(in the rows, 128 means zero)
Each path below is one point turned by a fixed rotation once a step. After each direction that follows a path, write how fast that rotation turns it, in degrees each step (0 if it stays still).
Each turn is a multiple of 5 degrees from 10 to 175, or 0.
Each row of a path follows its step; steps can be skipped.
Rotation 1:
step 3: [128 136 138 124 116 142 142 121 131 138 118 130 116 127 116 133 146 121
 126 123 118 137 131 124 136 120 129 111 118 120 125 115 131 120 134 139
 118 122 124 130 129 124 135 124 120 116 115 123 139 111 128 130 137 137
 122 116 117 140 125 121 115 132 129 126 136 112 127 123]
step 4: [118 109 126 126 129 145 120 107 139 124 138 125 130 121 120 128 129 127
 126 132 125 133 122 128 123 135 134 138 129 134 123 115 119 135 135 132
 111 134 120 131 133 144 130 121 140 116 120 141 124 121 139 120 140 130
 123 127 137 131 110 127 135 137 113 137 129 110 125 130]
step 5: [134 130 128 121 133 137 124 115 127 131 115 127 108 126 129 124 125 113
 131 136 121 138 132 118 139 137 134 133 128 124 130 125 139 126 134 128
 128 123 124 120 131 117 117 129 142 133 134 136 133 124 117 155 136 129
 134 112 146 135 115 142 123 134 121 122 128 124 115 135]
step 6: [135 146 127 116 130 127 122 131 125 116 142 128 121 118 121 130 140 130
 125 137 121 138 137 115 133 121 123 136 128 123 124 123 129 118 113 120
 140 141 116 134 125 124 127 132 123 117 119 142 139 112 139 127 139 136
 131 133 140 113 130 128 127 142 114 141 124 122 120 125]
step 8: [133 127 134 126 129 133 127 134 132 134 133 128 126 124 134 126 144 128
 119 140 122 128 140 129 126 142 139 130 138 105 123 131 137 129 128 130
 147 128 136 129 139 128 139 129 128 110 131 149 120 136 130 121 132 122
 115 127 142 135 128 135 121 129 134 130 150 137 115 134]
step 10: [124 120 129 129 133 117 117 134 120 133 140 114 126 127 145 129 146 134
 126 130 128 123 118 121 138 122 128 133 131 121 117 130 109 139 124 137
 146 136 125 138 127 134 130 127 142 134 132 131 124 151 128 133 128 149
 124 119 135 135 136 134 121 125 128 125 122 110 128 140]
step 13: [145 123 137 140 115 130 118 128 121 131 118 109 131 126 128 131 125 142
 132 128 134 121 133 131 122 125 127 150 132 127 133 115 124 121 144 122
 131 114 128 120 142 125 126 124 145 147 133 123 130 130 116 131 135 133
 131 121 149 135 133 119 133 130 137 127 130 133 120 135]
step 14: [121 130 122 142 120 121 130 128 120 139 134 126 131 132 136 139 126 151
 121 143 121 132 133 122 135 132 129 140 127 129 126 128 132 125 130 129
 148 129 129 123 112 116 126 135 121 132 113 127 147 106 133 126 135 133
 129 132 143 125 135 142 139 121 140 120 128 128 141 122]
step 15: [129 126 118 135 112 132 132 126 126 132 120 114 120 142 129 124 115 128
 123 138 147 126 128 135 131 117 125 127 130 123 123 122  98 123 134 124
 135 130 108 126 125 131 132 125 117 130 133 124 130 122 146 123 128 133
 129 138 128 144 127 122 123 130 138 120 113 138 118 115]
step 16: [125 128 129 125 119 143 124 130 125 144 126 125 148 131 136 127 128 123
 123 139 131 130 120 141 142 133 142 130 116 115 134 113 132 138 142 134
 132 134 126 116 130 116 137 132 123 126 127 113 130 128 129 109 116 129
 122 142 145 129 122 129 116 125 137 137 134 126 127 143]
[128 129 130 125 130 131 126 129 127 130 127 129 128 125 126 128 128 131
 130 130 128 129 127 122 130 130 127 128 129 130 127 129 129 126 129 128
 123 127 127 129 126 126 123 125 129 132 127 128 125 131 128 127 129 131
 126 129 129 124 126 128 128 130 127 128 124 129 127 129]
55
[127 131 125 128 126 128 125 129 129 125 129 126 130 127 124 127 128 125
 128 128 126 126 125 127 129 128 125 128 127 128 127 124 125 127 129 130
 129 128 126 127 128 128 131 127 129 127 127 126 129 129 128 127 129 130
 127 126 126 126 128 120 128 130 129 128 127 128 129 132]
120
Rotation 2:
step 5: [121 123 131 122 132 134 132 126 134 112 129 135 118 136 123 122 142 121
 124 133 123 121 143 125 126 140 130 119 141 120 138 125 113 121 127 136
 116 138 128 135 120 118 122 126 123 128 125 140 127 121 127 138 135 124
 119 118 136 109 126 110 129 133 135 136 122 148 132 132]
step 7: [131 131 126 137 128 118 134 125 124 138 129 117 120 131 121 140 149 124
 137 127 111 128 141 137 131 123 113 135 126 139 143 122 130 129 126 133
 137 130 137 128 147 117 116 128 138 120 112 122 131 130 139 132 138 128
 132 125 127 135 120 127 138 133 133 127 118 123 131 118]
step 8: [124 143 124 131 129 137 125 128 130 133 127 130 128 130 132 146 136 134
 116 118 121 129 140 137 121 138 113 131 139 137 133 122 134 130 130 127
 105 123 123 128 129 130 115 133 130 126 123 131 140 118 124 122 153 122
 138 145 131 131 125 119 121 125 129 137 125 128 131 117]
step 9: [116 138 131 132 128 137 120 122 137 134 130 131 140 143 134 137 105 124
 125 124 126 118 145 128 117 130 118 137 127 142 127 117 140 142 129 141
 116 121 131 125 123 120 129 130 126 115 119 127 120 132 115 132 128 135
 128 120 132 131 132 130 123 127 132 128 145 126 134 128]
step 10: [131 126 126 139 131 148 129 123 136 120 121 128 138 141 132 124 125 115
 120 124 104 129 134 132 140 116 127 143 125 111 138 122 132 139 142 121
 132 130 132 135 133 132 130 131 136 114 127 119 114 130 121 132 131 131
 119 127 123 132 126 124 135 130 132 133 135 136 145 137]
step 11: [142 130 128 134 138 132 127 113 128 121 121 133 126 123 139 125 133 120
 117 119 130 116 133 131 139 130 126 135 125 121 116 113 113 128 138 122
 129 131 130 136 132 122 138 117 123 125 127 133 132 104 121 138 125 121
 140 131 127 114 116 119 129 128 142 143 134 136 135 132]
step 12: [115 123 122 124 127 130 129 125 137 115 126 116 128 135 140 127 139 132
 127 137 134 118 145 112 130 131 119 116 126 125 125 126 128 117 126 130
 134 132 143 145 129 121 116 118 128 115 119 138 128 125 119 148 124 125
 136 121 142 116 126 122 132 130 132 130 134 135 118 135]
step 13: [118 125 132 127 138 127 128 125 139 128 117 131 116 130 135 140 140 134
 129 143 116 123 140 129 134 134 123 130 134 113 146 142 126 122 144 140
 133 133 134 126 132 117 121 128 134 126 114 125 137 125 132 126 128 129
 134 119 131 123 126 139 129 133 105 138 126 128 131 140]
step 14: [135 148 134 138 138 129 131 119 121 143 137 129 116 117 122 124 132 132
 129 131 118 125 149 133 136 139 116 131 127 130 133 129 127 125 138 138
 113 119 129 118 143 125 113 121 127 127 119 119 137 123 148 135 129 125
 125 121 131 121 123 119 133 137 127 126 132 127 128 117]
step 15: [127 141 118 129 128 140 125 116 133 142 122 125 135 143 115 135 131 130
 132 129 129 128 144 116 135 133 111 123 131 125 119 123 137 130 120 138
 109 139 115 133 138 127 115 127 132 124 119 134 127 141 131 121 145 134
 130 132 130 130 126 126 125 125 136 137 128 136 132 114]
[129 126 128 131 131 127 130 126 130 126 128 128 128 129 133 127 126 125
 128 128 128 132 123 127 129 132 128 129 125 129 127 124 126 129 128 128
 125 129 129 132 124 129 127 126 129 127 129 129 128 129 129 127 127 132
 125 126 127 128 130 126 128 124 129 131 127 128 129 130]
55
[133 132 127 131 130 127 129 128 127 129 123 128 129 125 124 127 130 129
 126 129 128 133 126 129 131 131 128 126 125 129 129 125 130 130 127 124
 131 127 127 128 130 125 129 126 129 128 127 127 125 127 128 126 128 126
 129 128 130 126 127 127 129 128 128 127 130 129 128 124]
100
[128 125 128 129 128 122 128 126 128 124 127 129 127 126 128 128 131 124
 126 131 132 129 133 129 127 127 124 125 129 129 128 130 128 128 129 128
 130 129 128 129 128 130 127 130 129 125 128 127 129 125 130 128 125 131
 126 129 128 127 130 129 126 129 125 128 126 128 128 125]
55
[123 126 126 128 126 129 128 130 127 128 126 130 128 127 128 129 127 128
 129 125 128 133 130 127 123 130 127 127 128 131 132 130 129 126 128 128
 130 130 127 129 126 126 126 124 124 127 128 131 129 128 123 127 127 125
 128 127 127 126 128 126 124 127 125 128 131 130 129 129]
95
[131 129 131 126 127 129 124 126 127 130 128 125 127 132 125 129 124 126
 127 128 129 131 129 131 128 129 126 132 129 129 126 129 131 126 130 128
 125 130 125 129 128 131 127 129 129 128 131 126 125 129 128 126 129 129
 128 127 126 123 128 126 128 126 125 125 130 127 128 129]
60
Rotation 3:
step 3: [126 134 128 132 132 129 126 134 131 128 133 116 125 135 125 135 131 121
 119 136 135 146 126 120 114 138 130 125 108 127 136 129 133 125 111 127
 125 123 137 116 135 122 126 141 116 123 124 125 125 130 138 142 118 129
 133 121 121 140 124 114 110 118 123 124 122 119 123 132]
step 5: [130 127 129 132 136 135 140 136 128 133 135 133 123 111 135 129 125 126
 126 133 128 141 122 119 129 127 117 126 131 138 139 116 137 138 127 118
 124 140 126 118 130 122 118 120 112 114 133 110 147 130 143 133 130 118
 133 131 136 127 137 130 117 126 126 123 124 134 122 121]
step 7: [125 132 121 134 132 125 126 122 122 137 137 119 138 139 139 127 124 116
 131 124 121 134 123 126 123 142 124 127 131 139 121 109 132 140 133 133
 113 117 127 127 136 134 131 109 119 123 121 130 132 122 137 126 133 128
 123 122 123 117 120 147 125 114 131 127 129 135 130 113]
step 8: [112 130 134 127 140 116 127 135 122 124 126 122 130 128 137 131 126 123
 139 120 145 125 117 121 134 135 134 123 138 122 122 114 145 125 128 128
 132 120 133 137 134 123 126 129 126 119 122 139 126 131 128 132 123 123
 126 114 121 113 144 135 111 138 132 136 131 135 122 121]
step 9: [123 125 135 130 135 120 125 126 121 140 125 104 129 128 122 133 135 113
 135 132 129 129 125 133 111 140 128 110 134 122 132 125 137 135 126 126
 129 120 142 134 131 128 125 118 127 129 134 111 114 128 126 124 138 130
 126 116 125 135 127 117 112 118 134 136 126 121 121 132]
step 10: [132 127 123 126 131 112 133 137 125 132 118 126 113 136 132 141 127 131
 123 139 132 122 126 130 130 135 122 137 134 125 116 134 130 144 121 126
 126 114 141 122 126 121 118 126 132 125 120 120 118 152 141 124 113 127
 125 115 121 131 123 125 120 122 133 126 130 131 122 120]
step 11: [123 132 120 131 128 145 127 129 131 130 118 120 137 123 139 132 116 138
 128 136 129 121 137 120 129 143 122 119 133 128 136 145 134 145 128 116
 124 125 142 112 119 124 120 129 118 111 123 111 125 126 129 126 132 127
 132 125 129 122 137 123 120 136 128 135 126 128 126 127]
step 13: [128 127 135 123 123 132 139 112 134 128 138 131 131 136 128 128 127 134
 137 125 134 132 124 127 138 130 119 135 131 137 127 137 147 143 129 133
 122 113 133 126 137 130 133 118 130 120 112 108 137 114 141 140 130 125
 124 118 130 124 120 132 133 125 123 132 121 123 139 128]
step 15: [122 119 136 133 133 116 133 132 126 134 148 125 128 125 124 132 128 120
 125 125 139 130 143 131 133 150 129 111 124 116 129 132 132 131 140 135
 132 130 132 129 132 128 128 127 129 136 133 123 129 124 137 143 135 120
 121 110 121 125 119 138 118 130 112 134 138 122 132 130]
step 16: [125 126 129 134 135 119 127 122 115 140 130 128 108 133 132 110 124 136
 126 132 136 136 137 128 140 133 130 134 134 126 127 124 129 137 123 130
 131 122 130 126 136 110 129 135 131 135 141 119 123 124 131 129 125 133
 130 117 124 122 120 117 105 114 136 133 136 133 135 120]
[127 131 130 127 128 132 127 130 129 128 127 128 128 126 128 127 132 126
 132 126 128 126 125 123 130 128 130 130 125 127 127 127 130 128 124 132
 126 127 129 125 130 125 132 126 128 130 128 129 127 128 127 128 129 129
 130 126 129 126 130 127 128 126 129 129 126 124 131 127]
80
Rotation 4:
step 0: [119 129 122 126 132 125 127 121 123 123 149 137 127 132 130 127 125 120
 125 117 119 133 136 123 148 128 127 128 124 147 133 128 119 119 127 125
 140 120 138 127 127 125 115 123 119 138 130 121 134 113 143 131 132 147
 134 117 139 124 119 133 128 129 135 125 119 130 128 142]
step 2: [130 130 133 124 132 113 133 126 149 139 123 119 128 134 140 133 118 127
 116 138 122 126 132 120 141 148 125 124 119 130 126 119 134 130 120 133
 134 131 129 124 130 124 129 125 128 128 112 130 117 127 131 126 119 148
 133 125 140 115 126 147 116 120 129 129 139 131 123 127]
step 6: [132 144 137 112 126 120 119 121 133 142 126 128 131 141 125 125 128 120
 117 142 120 114 139 140 142 133 122 136 136 136 136 134 127 138 131 136
 141 127 131 123 125 135 127 141 135 134 118 124 130 127 119 137 126 133
 143 128 129 117 117 136 125 123 127 140 136 133 129 129]
step 7: [130 129 140 119 124 124 122 113 137 129 127 127 129 140 131 110 132 126
 119 141 118 129 126 134 129 139 130 139 128 131 134 125 112 137 133 134
 139 125 123 124 131 119 135 139 122 126 127 103 130 111 127 133 114 136
 138 130 125 127 116 145 120 124 130 129 131 129 126 128]
step 9: [135 141 117 121 125 118 119 112 117 128 141 126 119 135 111 128 129 128
 111 123 122 129 134 125 135 146 125 119 116 149 124 124 134 125 124 115
 135 120 120 121 130 122 112 127 121 126 135 131 134 125 136 132 124 130
 129 119 136 118 118 131 134 125 134 122 125 132 123 131]
step 11: [125 132 131 113 127 138 127 127 134 125 130 121 120 134 134 131 119 125
 113 134 121 131 122 123 137 138 118 127 131 138 132 122 122 127 125 133
 127 127 128 133 126 124 133 112 133 148 114 114 118 121 139 125 118 142
 141 122 133 129 119 144 130 115 127 145 135 133 130 142]
step 13: [137 121 137 125 134 129 125 126 128 127 125 119 131 131 131 131 125 136
 112 130 126 130 137 132 131 140 138 125 130 146 121 128 132 122 108 131
 152 127 132 126 120 120 118 125 122 138 139 137 138 139 130 125 128 137
 125 122 137 116 112 135 119 142 126 121 129 139 122 133]
step 14: [142 124 138 122 144 128 123 128 130 133 130 127 134 138 119 135 127 113
 117 125 123 133 130 119 129 153 121 131 137 140 122 125 139 130 119 132
 137 113 135 129 130 123 128 131 127 134 119 130 127 128 131 135 135 134
 121 119 127 112 111 129 114 135 130 118 132 144 126 123]
step 15: [129 134 141 111 141 138 123 128 130 145 126 128 132 135 113 133 134 122
 122 140 117 123 114 125 135 147 121 137 129 129 125 132 140 129 134 137
 132 131 129 132 131 132 132 126 125 142 122 117 117 124 128 140 133 128
 141 125 131 122 120 130 118 125 136 136 124 147 122 121]
step 16: [124 139 148 121 134 138 124 126 126 135 130 123 123 134 126 115 144 127
 116 139 115 126 119 128 135 125 134 132 119 131 132 129 133 133 140 123
 142 137 127 130 131 131 124 127 121 144 126 111 129 116 127 122 114 138
 137 138 136 118 119 130 126 128 133 131 135 140 112 127]
[128 133 128 129 128 130 131 129 124 130 131 126 131 129 125 131 131 126
 127 129 127 125 125 124 130 125 128 129 130 131 128 129 128 126 129 124
 126 128 129 128 129 131 128 129 130 131 128 126 125 129 130 127 125 128
 127 129 128 131 127 128 130 130 130 128 128 128 129 130]
65
